These are runs of 6 systems, one row a step. Runs of the same system follow the same rule from any start.
z660, trace 1:
[[-18 -28  34 -32 -63  -8  23   3   9 -34  -6  23  -2  22  -6  30  67   1
   21  -8 -23   5]
 [ 20 -23   9 -18  -1  16  15 -62  -3 -36 -58   2 -29 -25  23  34 -26 -47
   20  18  27   4]
 [ 30  26 -30  27 -22 -23  -6  11 -43  42  -6 -16   6   1  50  29 -22 -27
   48   9 -31  12]
 [ 24 -50 -41  10   4  10  41  24 -24  18 -14  10  23   1  -6  12  59  28
  -20  30 -45 -52]
 [ 45 -18 -39 -23  28 -26  26 -21 -17 -34 -29  34  25  17 -30 -39 -23  -1
  -31  16  28  18]
 [ 23  16 -70 -14 -20 -15 -41  21  47   5  24 -37  14  -6 -19 -29  -3 -11
   28   1   0  45]
 [-34 -59 -14  31  33  18 -13 -23  61  24  27 -22  11  -8 -17 -18 -14  14
   -8 -26 -35 -42]
 [-42 -13   5  32  11 -46  10  -4 -15 -23  25  58 -11  28 -19 -16 -22   7
    0 -63  16  14]
 [-30  28 -33  -7 -17  14  -8  31  25 -51  21  -6 -57 -31   9  18  45   2
   25 -18  59  -6]
 [-25  29  16   1  41  44   1 -17   7  21   8 -24  -9 -34  52 -13 -51 -10
    0   2  33 -54]
 [-28  43  30 -17 -19   5  24  41 -42  49  29  23  37  43  23 -10  -3  12
   -7 -26 -14  -2]]
z588, trace 2, 11 rows:
[[-10 -45 -12  -2 -22  21  24 -44 -30  -9 -17  36  25 -15  -7 -20  -6 -68
    5 -53  11  21]
 [ 41  -3 -78   2 -32  -6 -35  10   1 -12  17  -7 -33  41  11  38 -29 -17
   45 -10  -5  25]
 [  7 -33 -27  14   4 -16   6 -11  40 -19  -8 -27  11 -42  21  -9  -8  30
    5  52 -17 -79]
 [-31 -16   2  28 -17 -41  31  -4 -34 -14  11  32  44 -42  12 -62   4 -33
    1 -32   6 -14]
 [ -2   0 -75 -21 -23  42  -3  31 -15   6  39   8 -14  32  13  10  24 -34
   24 -49  21  12]
 [ -1   2 -29 -20  26  15  -2 -25  47 -15   6 -20 -13  19  34   5 -75  20
   13  19  23 -50]
 [-27  -6  38   6 -24 -72   8   1  31 -19  36  -2  39  -8  21 -54  -4   7
   21  -9 -17 -18]
 [-37 -31  -9 -27 -28  36  31   2   6  -5  17   7  -2 -18  11   5  70 -49
   23 -55  12   6]
 [ -5  18 -31 -15  12  17   6 -37   9  -5 -23   5 -34  13  37  44 -69 -30
   43 -12  37  16]
 [  9  15  -9  -4 -20 -64  10  19  33   5   5 -23  21  15  38   5 -13  38
   44  37 -36 -21]
 [-23 -40   2 -28 -12   5  71 -11   1  -8 -24  19  50 -38   5 -30  56 -10
   -8   5  -6 -32]]
z507, trace 3, 11 rows:
[[-23  25  28  20  47   0  13 -30 -24   7 -22  14  24 -56   1 -53 -36 -22
  -29  -8  38  -1]
 [-19  37  10  -8 -23  35 -16  39 -32  65  47  -8  16  33  13   5  16 -21
    8 -51 -22  25]
 [ -4 -17  37 -20 -13  25   1   3   2 -32  12   9 -32  54  15  47   5  38
  -14  13  -4 -62]
 [ 16  21  62 -20  -1 -60   6 -22   3 -54 -17   9  11 -10   1 -39 -15  -6
   -3  22  30  25]
 [ 10  -9  16 -22  -7  37   0 -11   8  40  -7 -44  29 -45  -6 -19  57 -50
    0  -6 -24  34]
 [ 11 -34   5  10  18  39 -11 -44  -5  30 -19  -2 -27  48   6  63 -50  -8
    9 -11 -30  -2]
 [ 36  20  -5  22 -19 -80  -8  24 -16 -35 -11  17 -31  25  -2  31   7  28
   27  24 -12  29]
 [ 26 -18 -28   3  22   6  33   7 -11  -8 -40  -8  22 -69 -18 -30  62   6
  -29  51   5 -24]
 [  9   3 -29   2  45  33   1 -24 -19  53 -10  14  36  19 -18 -26 -66 -14
  -28 -16   2  25]
 [  9  13 -31   4 -29 -11 -42  52  14  13  56  -4 -15  65 -14  19  11  32
   12 -21 -32  14]
 [-12 -37   4  14  12 -10   2  -6  31 -67  -5  13 -24 -26 -28  -7  25  46
  -32  24  18 -60]]
z90, trace 4, 11 rows:
[[-27  52 -14   3 -48  19 -65  50  17 -18  48 -11 -19  15 -11   5 -15  30
   -1 -10  20 -11]
 [-38   8  60 -13 -52  20 -28  -3  25 -40  16  -4  18  -8   3 -18 -27  24
  -27  14  10 -59]
 [-38  -4  64 -15 -70  13  -9 -18 -23 -26   9  21  24  -9   7 -25   5 -45
   -2 -37   8   9]
 [  7 -20  37  -7 -54  38 -35 -17 -12 -14  11 -24 -38   6  23  43  28 -55
   27 -22 -10  10]
 [ 25  -8  68  18   8  -7 -13 -44 -27  -2 -18 -21 -30   1  46  39 -32 -24
   20  19 -16 -21]
 [ 37  -6  45  20   6 -39  28   2 -66  29 -10   4  19  -4  38  -5  34 -21
    7  11 -34  -3]
 [ 73 -17 -20 -23  20  32  24   7 -58  26 -27   3  -2  19   1  21  47 -22
  -18  24 -12  10]
 [ 73  10 -27  -8  56  -8 -14 -11 -15  29 -13  -6   1  49 -16   0 -47   4
  -16  19  -7  37]
 [ 40 -26 -28  10  40 -49  -4   9  32  22  13 -14  35  15 -36 -46   9  37
  -19  18 -41   9]
 [ -3 -51 -49   6  43   2  23 -12  29 -17 -19  22  12 -24 -59 -40  27  15
  -38  -8   8   3]
 [-25  11 -59  29  41   2 -29   7  24 -11  21   7 -37 -18 -37 -20  -8  -2
    1 -45  43  36]]
z588, trace 5, 11 rows:
[[ -8  30  23  -4  48  57  -9  10 -22   2   8  -1 -50 -12 -12  10  43 -15
  -26 -28  47  19]
 [  5  59  35   9  63   4 -32   3   4  39   8 -19 -37  30   5  22 -51  23
   -4   2   7  25]
 [ -1   6  71  -2  41 -23   6  19  23  21  12 -13  -4  32 -14   7  41  54
  -21  17 -36  -5]
 [ -2   2  67 -19  36  11  21 -16 -13 -17 -29  18 -20 -11 -32  -2  55  -7
  -34  -6  24  33]
 [ 20  61  14   0  29  10 -32   7  -6  26 -21 -13 -42   2 -29  32  -1  -5
    1   1  12  85]
 [  8  12  19  20  39   8 -12   2  24  47 -34 -24 -10  10 -27  38  -1  54
  -21  42 -46   4]
 [  8 -11  51  20  26 -27  25 -10 -33  -8 -42  41  11   0 -49  -8  23  37
  -52  19 -16  11]
 [ 24  32  -9   2  -5  18 -25  33 -38 -12 -15  16 -20  -5 -60   5  46   0
  -38   2  23  62]
 [  8  32  -9  21  31  55 -49   1   4  32 -24 -22 -16 -11 -40  22 -27  30
  -42  30  -1   7]
 [ -2   0  54  47  13 -21 -27   3 -20  10  -1  19  13  18 -41  -8 -27  49
  -48  11 -40 -15]
 [ 12  -8  38  13 -15  17 -23  30 -41 -34  18  21 -26  10 -45   4  66  15
  -50 -12   5   2]]
z486, trace 6 (11 x 22):
[[-12 -57  47   0  -8  15   1 -10 -16  16  47   7  25  36   2 -23  28 -22
  -15 -52 -38 -21]
 [ 21 -46  40 -26  -2   7 -16 -36  -1 -45  20  14 -36  48 -15  11  18 -37
   -3 -42  11  26]
 [ 56 -12  33   2  41 -21 -41 -18  12 -27  28 -47 -48  -7  17  -5  27 -30
   10   2  14  10]
 [ 17 -28  42  20  69  -7  18 -15   3  48  11 -33  -7 -20  17 -10  47 -13
    2  -8 -37  -9]
 [ -2 -24  29 -16  66  -1  49 -26  -1  26 -29  30 -16  36 -21  23  33   3
   -7 -29 -11  39]
 [ 36  21   1 -35  66 -16   6  -2  29 -24 -16  -1 -49  34 -23  17  12  32
  -11  20  36  40]
 [  1  25   9   2  77 -22   3   9  58  15   4 -39  -2 -31  -8 -31   8  44
  -15  34   6 -12]
 [-70   8  16  14  47  -1  26  -5  49  49 -14   9  23 -17 -36 -18  -2  38
  -19 -20 -18  14]
 [-50  27   3   5   5  10  -7  -1  32 -12 -27  35 -40  13 -55  35 -19  41
  -12 -18  20  37]
 [-21  57  10  35   2 -13 -39  18  16 -37 -12  -9 -43 -39 -13  12 -17  47
  -14  34  40 -14]
 [-43  51  40  43 -11   5  -9  33 -20  24   1  -7  24 -56   1 -24   9  27
  -28  17  -6 -37]]
z486, trace 7:
[[ 40 -36 -49  -6  13  25  36 -11 -27  52 -32   2  57   2  -2 -12  -8 -11
  -19  20 -38 -12]
 [ 32 -35 -70 -17   4 -22  21 -10  -4  -1 -12  37  27  61 -30  -9 -32   7
   -4 -11 -14  23]
 [ 32 -31 -92  -9  -6 -28 -12  13  43 -47  17  -6  -1   3 -28 -23  13  13
    8  12  17  -1]
 [-23 -27 -70  35  20  -8   1  -5  33  -3  25 -16  11 -62   4 -53   2 -22
   17 -26  15 -23]
 [-50 -11 -54  40   9   4  15  11  -1  24  28  24 -13  -1   9   7   5 -23
   36 -74   2  10]
 [-22   2 -42   3 -12   2  21  15  -8 -39  12  28 -59  15  28  52  16  -1
   35 -30  38 -20]
 [ -9  42   0 -16  -3 -23  29  17 -13 -33  19  -2 -22 -29  69  -8  11 -13
   33   2  55 -36]
 [-36  42  24 -48 -13  25  34  21   5  42  23 -20  28   0  63  -7  18 -22
   30 -13   6 -12]
 [-28   4  25 -60 -22  32  23 -31  22  16 -17   4   5  51  37  41 -42 -13
   30  -8  -4  -1]
 [ 13  15  25 -35 -34 -43  -5 -30  35 -27 -29 -12  -4  17  28  28 -44  -4
   48  32  -3  25]
 [ 16   5   4  -9 -34 -11   2 -15  25  15 -46 -43  26 -58  11   3  19 -18
   30  53 -33  18]]
z660, trace 8:
[[-20 -11   7  -9  -6  12  43 -25 -13  59 -22   3  62   7  41  -6 -44 -15
   11   1 -39 -27]
 [  2 -17 -32 -32 -49   0  40  17 -25   0 -15  50  24  67 -17  28  13  14
    2  -9 -23  16]
 [ 32 -27 -50 -41 -18 -10  13 -24  42 -60 -33   0 -12  13  -1  20 -18  11
   20  41  19 -14]
 [ -1 -11 -39  13 -18 -39   4 -26  22  16  -3 -21  42 -31  39 -30 -53 -30
   47   6 -17  -7]
 [-30 -48 -63  21 -35  22  23  13  -9  29  10  27  32   4 -14   2  24  -7
    8 -41 -41 -20]
 [ 11 -35 -61  -7   8  10  14 -10  -5 -53  -1  48 -23  42 -16  10 -26  18
  -10 -11  36 -31]
 [  6  31 -52 -12 -16 -38 -11  17  20 -38  40 -14   1  -6  40 -35 -35  -4
   38   3  42 -19]
 [-46 -21 -24 -10  -9  38  16   6  33  31  38 -23  46 -32  27 -40  13 -17
   11 -29 -11 -50]
 [-29 -24  -4 -27   4  37  24 -14 -16   8  25  47  15  67  -5  -4 -32  -8
  -13 -61  11  -8]
 [  0  20 -13 -48 -30 -18  -5  21  27 -51  38   5 -37  61  27  26  -4   7
   37 -12  33   4]
 [-23 -12  15 -28   2  -4  29 -28  52  -8   4 -35   6 -32  66 -10  -5 -21
   45   9   6 -46]]
z961, trace 9, 11 rows:
[[ 15  33   7 -44 -35  31 -50   8   4  -8  38 -10  -7  70   9  11 -55 -11
    1 -19  17  21]
 [  9 -14  61 -15 -27 -40 -30  -5  36 -44  25 -14  -1  34   2  -2  -4  33
   -3  21 -20 -27]
 [ -4 -25  78   6 -22 -26  15 -34 -14 -24 -18   1  12 -48   4 -20  46 -38
    2  -2 -13  11]
 [ 24   3  12   9   9  30 -11 -21 -26  37 -18 -32 -30 -11  19  44  18 -65
   36 -22 -11  52]
 [ 49  -6  -8  13  60  -7  -8  -2  -1  33  13 -31 -31  43  32  41 -21  16
   13  17 -27 -22]
 [ 39 -11  -7  13  44 -57  36  25 -24   7   3  15  33   7  -3 -41  31  32
  -26  27 -19 -20]
 [ 17 -10 -44 -28   7  27  27  14  -9  16 -11   3  35 -30 -35 -44  63 -25
  -26  -4   5  35]
 [ -6  -5 -54 -31  32  45 -24 -20  62  22   7 -24   1  14 -32 -11 -42 -12
    1 -20  11  34]
 [-43  -7  -7  26  28 -45 -13  -3  73 -12  24   4 -15  22 -30  -9 -36  58
    6 -16  -9  -2]
 [-53 -20  14  40  -2 -17  30   0   4 -39 -17  36 -19 -49 -30   1  54  18
   -8 -17  11 -14]
 [-31  39 -11  11   8  51   5  -8 -37  -4 -27  15 -37 -47  13  26  -2 -33
    3 -23  59  13]]
z961, trace 10 (11 x 22):
[[-16  -3  76  15  -8 -37  -2 -38  20 -34 -34  -5 -19 -44 -16   3  26 -13
   12   8   0  32]
 [ -9  10  39  35  16  27  -6 -25 -18  36 -41 -22 -33 -41  15  53  18 -29
   24  -2 -17  27]
 [ 33   7   1  27  53   9   8  -4 -48  49 -17   3 -24  35  28  54 -25  13
   -6  10 -24 -14]
 [ 59  16 -21   1  26 -27  19  39 -53   7 -10  24  14  31 -10 -11  15  41
  -41  43  -8 -12]
 [ 35   5 -29 -35  -3  32   5  21  -9   9 -14  -5  55 -26 -38 -56  31   1
  -49  34   7   6]
 [-10  -9 -20 -22  -7  34 -34 -19  47  23   4 -14  39   9 -52 -41 -43 -12
  -21 -21  -8  43]
 [-27 -37   0  29  -3 -17 -42 -20  66 -17  14   3 -19  26 -55  11 -20  27
   -2 -31 -25  19]
 [-27 -29  21  64  16 -22  -9 -23   7 -47 -10  15 -50 -50 -28  10  25  11
   -6 -13   9 -22]
 [-23  34   8  56  23  24 -10   4 -51   7  -8   4 -41 -63  19   8  14 -25
   -1 -19  31  -5]
 [ -2  46  -2   3  16  56 -14  39 -50  40  36  -2 -23  28  30  28 -18   9
  -17 -14  16 -33]
 [ 23  19  21 -38   3   4   1  32 -32 -16  32  22  13  68   5 -18 -14  35
  -44  11  18 -32]]
z90, trace 11 (11 x 22):
[[ 33  -5  45 -57  43  33  25 -24 -24  -9  -2   7  10  37  10 -19  -4 -16
  -39   6  32  -6]
 [ 27  14  30 -36  31 -22 -12  -5  19  34  34 -23  10  42   0 -30   6 -31
   14 -34 -11  74]
 [ 11 -53  18 -16  52   6  11 -27  68  23  -9 -34 -12   6 -19  11  43  12
    1   4 -40   2]
 [-25 -11  20  26  79 -29  36 -41   9  12 -38  32 -18  -8 -25   1 -10   7
   -6 -23   9  36]
 [-10  34 -28  28  36 -22   6  45   6  28   5  -4 -35 -19 -20  20  63  24
   18 -13  -9  41]
 [-15  40 -16   4  46  47   4  19  13  16 -31  -1 -23 -13 -23  27   3  58
  -39  41  19 -30]
 [-40  64  16   3   0 -11  -4  32 -13  22   5  34  30  27 -28 -24 -39  44
  -33 -11  10  21]
 [-21   6   1 -32 -64  25 -29  41  30 -14  15  -2  13  19 -49  -1  43  31
  -22   1 -15  10]
 [-32   2  40 -10 -29  38 -38 -44  29 -37 -30   7  -8  -9 -41   5 -48   1
  -28   2  25  10]
 [-37   7  50  50 -48 -28 -45 -10   3   0  15  -9  -2 -24  -8  -7  -8 -21
   21 -36 -23  29]
 [ -5 -36  35  35 -39  32 -11  -6 -27 -26 -13  -7 -33 -32   3  44  51  -2
   -7   9 -23 -53]]
z507, trace 12, 11 rows:
[[  9  45  20 -37   0  28  -1  23 -18  -5  45 -30 -15 -15  60 -16  33 -43
   15  -9  47 -14]
 [ -6 -25  53 -21  20   3  22 -28   8  22  31 -23  18  16  65 -14 -19 -19
   16 -10 -19 -53]
 [  2 -32  34 -38 -27 -45  39 -23  -3 -10   5  27  11  52  17   8  18 -27
   38 -32 -21  30]
 [ 30 -17 -12 -57   8  13  32 -17  30 -22 -29 -19 -34  -2  12  35  54 -27
   34  16  15  26]
 [ 29  -1 -12  -5  59 -23  13 -44  40  27 -34 -36  -8 -17  32   9 -45 -10
   36  27  -9  11]
 [ -1 -16 -44  30  -1 -49  28   5   9  48 -21   4  28   9  -2  16   7  16
   40  -1 -62  26]
 [ -5 -19 -76  -7   3  14  46   9   7  -6 -48  40  -2  11 -36  38  20  40
   -7  18  -3  -9]
 [  0  55 -64 -13  29  -7  -4  13  27 -10 -22   9   3  -5 -20 -18 -49  34
   -8  30  47  16]
 [-40  17 -34  16 -11   0 -25  31  50  33  29 -26  44 -29 -19 -42  -9  33
   -6   0 -20 -21]
 [-76 -26  -6  23 -34  29  -3  -9  22 -10   2  40  13   4 -37  -4 -26  27
  -20 -39  -5 -27]
 [-42  49   5  -2 -50  10 -35  15  -2 -53  10  23 -38 -12 -12   9 -13  -5
    7 -23  59  23]]

Which system made each run below?
trace 13:
[[-40   1  11  13 -35  28  22  -2 -32 -22 -19  24 -41 -34  23  47  45 -34
   26 -25  25  -8]
 [  7  57  11 -15   6  12  22  -5 -44  -5 -24   0 -20 -22  68  21 -27 -22
   19  26  46 -22]]

z507
trace 14:
[[-34 -29  52  19  12 -49  33 -32  -2 -52   2  44 -10   6   9 -12 -16  13
   -1 -22  14 -30]
 [ -2  39  10   9 -33 -10   7  25 -42 -21 -13   7 -33 -44  11  23  63 -32
   24  -6  28  41]]

z961
trace 15 (2 x 22):
[[-58  23  22  31  -5 -28  -3  34  25  25  12  22  15  16 -37  -3   4  64
  -15 -15 -33   4]
 [-53   9  28  -2 -13  11   8 -13  29 -55 -36  30 -22 -28 -42   9  10  35
  -25   7  38  -3]]

z660
trace 16 (2 x 22):
[[ -9 -37 -43  78  16 -27  -1  -9 -26  -4  11  29  -9  -7  -5   2 -32  13
   -1 -23 -16 -39]
 [ -3  18 -55  21  -6 -14  15  44 -51 -26  23  47 -13  -4 -12 -15  37   4
   -8 -31  39   3]]

z507
trace 17, 2 rows:
[[  9  39 -35 -34  20  -8   5   9  26  13  13 -29 -22  -6  34   1  17 -42
   54 -21  32  56]
 [-10  -2 -28  -8  41  19  26  -9  35  38  -5 -35 -17  -5  55  41 -10   4
   43  13 -14 -35]]

z486
trace 18:
[[ 17  -4   8 -24  20 -36   6 -24  67  17 -37 -24   6  16 -29  12   1  24
   15  29 -39  53]
 [-10 -40  -4  26  38 -26  31 -36  40  19 -62  -2  10 -36 -35  10  12  22
    2  26 -44  12]]

z961
trace 19 (2 x 22):
[[ 12 -17 -21 -17  25  19  15 -39  13  19  -2 -29 -24   4  66  34 -29 -48
   55 -10   5  -7]
 [ 13  -8  -7  -8  10 -55  47 -10   5  17 -15   1   1  23  53  31   0 -12
   62   2 -25  14]]

z486
trace 20, 2 rows:
[[-11  18 -48 -53   1  16 -16   7  48 -31  42 -11  -3  17  -6 -37 -15 -17
   13 -28  56  20]
 [-55  -6   2  -8  -1   6 -24 -25  93   5  27 -38   8  -7   5 -12 -44   5
   31 -21  -7 -11]]

z588
trace 21, 2 rows:
[[-30  43  67  20 -22 -11  -4 -26 -17 -16 -45   2 -20 -49  25  24 -27 -19
   20  15  23  11]
 [ -9  40  24  22 -47  43  -4  16 -54  32 -37  -1  -1 -37  21  47  18 -15
   -3  23 -20  -7]]

z660
trace 22 (2 x 22):
[[-15 -52 -18 -20 -36  19  13 -29   4  -4  10  28  26  57  15   6 -57 -11
   11 -32 -19 -33]
 [  1 -27 -33 -21 -63 -34  14   3   0 -48  24  28  -2  43  32  14  -8 -16
   45 -23   2 -17]]

z660
trace 23:
[[ 20 -43 -15 -26  27  34  37  -9  26  31  -8 -37  -8  -4  34  38  51  -9
   22  17 -35 -36]
 [ 23 -14  12  -4  45 -53  48 -50 -20  -9 -41  27  15  -8  18 -25 -38 -25
    9  10  14  15]]

z588
trace 24 (2 x 22):
[[ 35  36  14 -20 -19 -37 -20  14  25 -18  -3 -41  30 -32  16 -41  -1  16
    0  64   4 -16]
 [ -9 -61   3   6 -17  22   7 -38  12  33 -23  -4  70 -23 -28 -39 -10 -21
  -19  -4 -48 -10]]

z507
trace 25 (2 x 22):
[[ 29  18 -10 -13 -15   0   1   7 -55  30   5  16 -11  64  31  42 -24 -36
   31 -29  -9  46]
 [ 43 -33 -21 -16   4  -9  23  21  14  -8   4 -18 -20  22  22  42  58  25
   18  40 -31 -42]]

z660
